Where one turn sends some rows of the set: a few examples, then the rows asked
K339: [-18  -2  12 -11 -29  33 -19   7 -15 -38   8  17   7  -9  23   9 -10 -16
  16 -13  -1 -42   3 -44 -30  -1]
K121: [-11   0  20 -18 -27  44 -21  19 -21 -36   8  14   5   6  12  15  -5 -10
  18  -9 -11 -37  -3 -39  -5   8]
K714: [-11   2  15 -32 -29  39 -27   8 -23 -39   0  15  18   7  17   2 -13  -3
  12  -4  -1 -31  -4 -42 -15   6]
K136: [  6   8  -9  15   1  50 -62   3 -25 -19 -37   3 -32 -17  11  -8   1 -21
 -24  11 -30   4   1 -34  -9  -3]
K93: [ 24  11   3 -18 -28  36 -19 -12  10 -37  -4  -3 -19 -13   7  14   6   1
  27   1  24 -43   9 -46 -27  -2]
K574: [ -5  37   1 -29 -22  17 -33 -18 -11 -27 -16  -8  -8  -8  19  -6  37 -16
 -37  -7 -27 -29   4 -36  -4   4]
K624: [-15  14 -12  -1   5  14 -38  -7  12 -25 -49 -11 -47  -7  12  -5  -8 -19
 -34  -7  -1   2  -6 -25  -5   5]
K155: [ 19  13   5 -20 -33  27 -28  -3   8 -44 -12   9 -13  -3  29   9  12  12
  15   6  22 -33  24 -54 -37   4]
K402: [-18   9  20 -12 -29  23 -27   4 -26 -35  14  15   7  -3  23   2   5 -10
  13 -16  -5 -38   5 -51 -18   8]
K240: [-10  -2  -1   1  -4   7 -22  10   1 -36 -48 -15 -34   6   2   1   7 -30
 -34   3  -7   3  -6 -18  -1  -6]
K911: [-21   7  12 -13 -38  33 -19   9 -21 -28  11   7   6   6   9   2   5 -10
  14 -21   6 -29   1 -48 -17   3]
K561: [ 13   7  -3   0  16  46 -58  -1 -19 -20 -39   5 -50 -21   6   3  -2 -21
 -15  14 -28 -12  10 -23  -9   3]
K766: [ 20  11   8 -34 -27  47 -25  -6  12 -39  -4   9  -4 -12  21  14   3  -4
  19   1  24 -41  14 -30 -20   6]
K42: [  9  -6  -9  15   6  34 -58   0 -15 -23 -46   4 -43 -17  17  13  -8 -20
 -26   7 -29  -4   2 -40 -18  -4]
K378: [ 17  31   7 -17 -23   7 -34 -20  -4 -35 -16   3 -12  -6  12  -7  33 -11
  -8   1  -8 -32  38 -37  19   6]
K798: [-15   2  -4  16   8   6 -36  -2  -3 -30 -49  -7 -38   0  13  12  -6 -31
 -34  -7  -3   1  13 -26  -6  -3]
K338: [ 26   6   0  -9 -31  32 -18  -8   9 -39 -22   4 -20  -2  21   5   4  10
  21  -3  29 -45  16 -49 -26  -3]
K456: [ 16  24   4 -18 -51  24 -32   4 -20 -21  -5   7 -27  -4  26 -13  25   3
 -28   4 -27 -20  -2 -45  -5  15]
K481: [ 21  12  -1 -18 -30  46 -31  -1   4 -36  -9   8 -12  -6  15   8  11   7
  25   3  23 -34  27 -53 -31  -2]
K981: [ -8   0  15 -30 -38  38 -19  13 -11 -29   8  10   9  -2  22  -1  -9 -11
   9  -7   8 -44  -7 -34 -12   2]
K631: [ 14  13 -11  17   9  51 -58   0 -16 -20 -45  -3 -38 -21  24  -8  -7 -13
 -20  10 -30 -18  -3 -30 -17  -4]
K614: [-17  -2  17 -11 -36  36 -13  14 -13 -27   7  -4  -1  -2  27  -3 -15  -4
  11 -13  11 -40   2 -51 -13   9]
K985: [ 13  18  -3 -31 -17  46 -19  -1   5 -52  -2  11  -3 -11  26   8   5  -5
   7   4  31 -34  19 -38 -32   1]
K250: [  8  -7  -3  18   7  40 -54  -7 -11 -29 -43  -3 -30 -28  14  -8 -10 -26
 -20  13 -26  -3  -1 -36   8   1]
K126: [ 20  -8   2   5   3  35 -60   4 -18 -13 -41 -12 -40 -18   9   4  -3 -24
 -25  10 -25  -5   1 -27   5   3]
K35: [-15  15   0   8   2  -2 -41  -4  -1 -37 -51  -8 -26   8  18  -1   7 -21
 -36   0  -4   6  11 -27  -1   0]
K687: [ 15   8   2 -33 -22  44 -11  -2   5 -40 -14   3 -21  -5  20  13  10  -2
   8   5  32 -46  20 -41 -33  -3]
K196: [-10   8  18  -7 -37  31 -17  13 -18 -23  16   2  -7   2   9   0 -13  -7
  22  -9   4 -40  -5 -41 -10   4]
K692: [-10   9  11   1 -28  34 -21   6 -21 -30  13  15  -4  -1  16   4  -3 -10
  19 -28  -5 -43 -10 -43 -10   9]
K482: [  8   6   7 -19 -31  36 -22  -3  10 -44 -15  14 -10  -4  26  19  -8   4
  23   1  21 -36  22 -42 -41   3]
K203: [ 25  31  12  -8 -34  33 -43   3  -6 -32 -27  -5 -11   0  33 -12  17   4
 -21  24 -22 -17  31 -32  10  12]
K295: [ 12   9  -4  14  11  52 -57  -9 -20 -21 -41  -7 -31 -19  13  -1 -11 -23
 -24  19 -23 -12  -2 -31   4  -8]
K718: [ 20   0   1   6  12  33 -59  -3 -30 -21 -34  -6 -46 -18   4   4   0 -20
 -20   6 -20   4  13 -31  -9  13]
K511: [ 11   9  -6   9   7  36 -65  -5 -22 -26 -39   6 -36 -23  25  -3   6 -16
 -30  14 -32  -4   2 -42 -17   0]
K286: [ -2   0 -13  -1   5  -4 -37  16  -3 -29 -39 -18 -37   1  -1  -2   6 -24
 -35  -2  -6   2   2 -33  -4  -6]
K662: [-13  13  -1  15   2  11 -29  -9   5 -37 -56 -21 -20   7  11   1   2 -24
 -27 -11  -5  -2  -5 -17  -1  -3]
K346: [ 14   8   2 -22 -19  44 -28 -10  17 -41  -5  -1  -9 -17  18  19   3   5
  26  -9  15 -42  12 -55 -24   9]
K513: [-12  16 -12   2   2  13 -40  -8   6 -30 -55 -13 -30   6   2  -3  10 -23
 -31  -3   3   9   9 -24  -5 -10]
K607: [  0   7  -7  -3   6   9 -41   6   6 -18 -40 -20 -44  -5   6   5   5 -30
 -39  -6  -2  -4   1 -18   3  -2]
K266: [-11  21  -8   3   2  20 -33  -4   9 -29 -48 -19 -33   7   8   6  -4 -22
 -39   0  -1   2 -13 -20   1  -7]

K338 turns into K631
K402 turns into K35
K203 turns into K456
Now find these:
K718 turns into K714
K607 turns into K766
K250 turns into K614
K42 turns into K339
K295 turns into K196
K561 turns into K121
K136 turns into K911

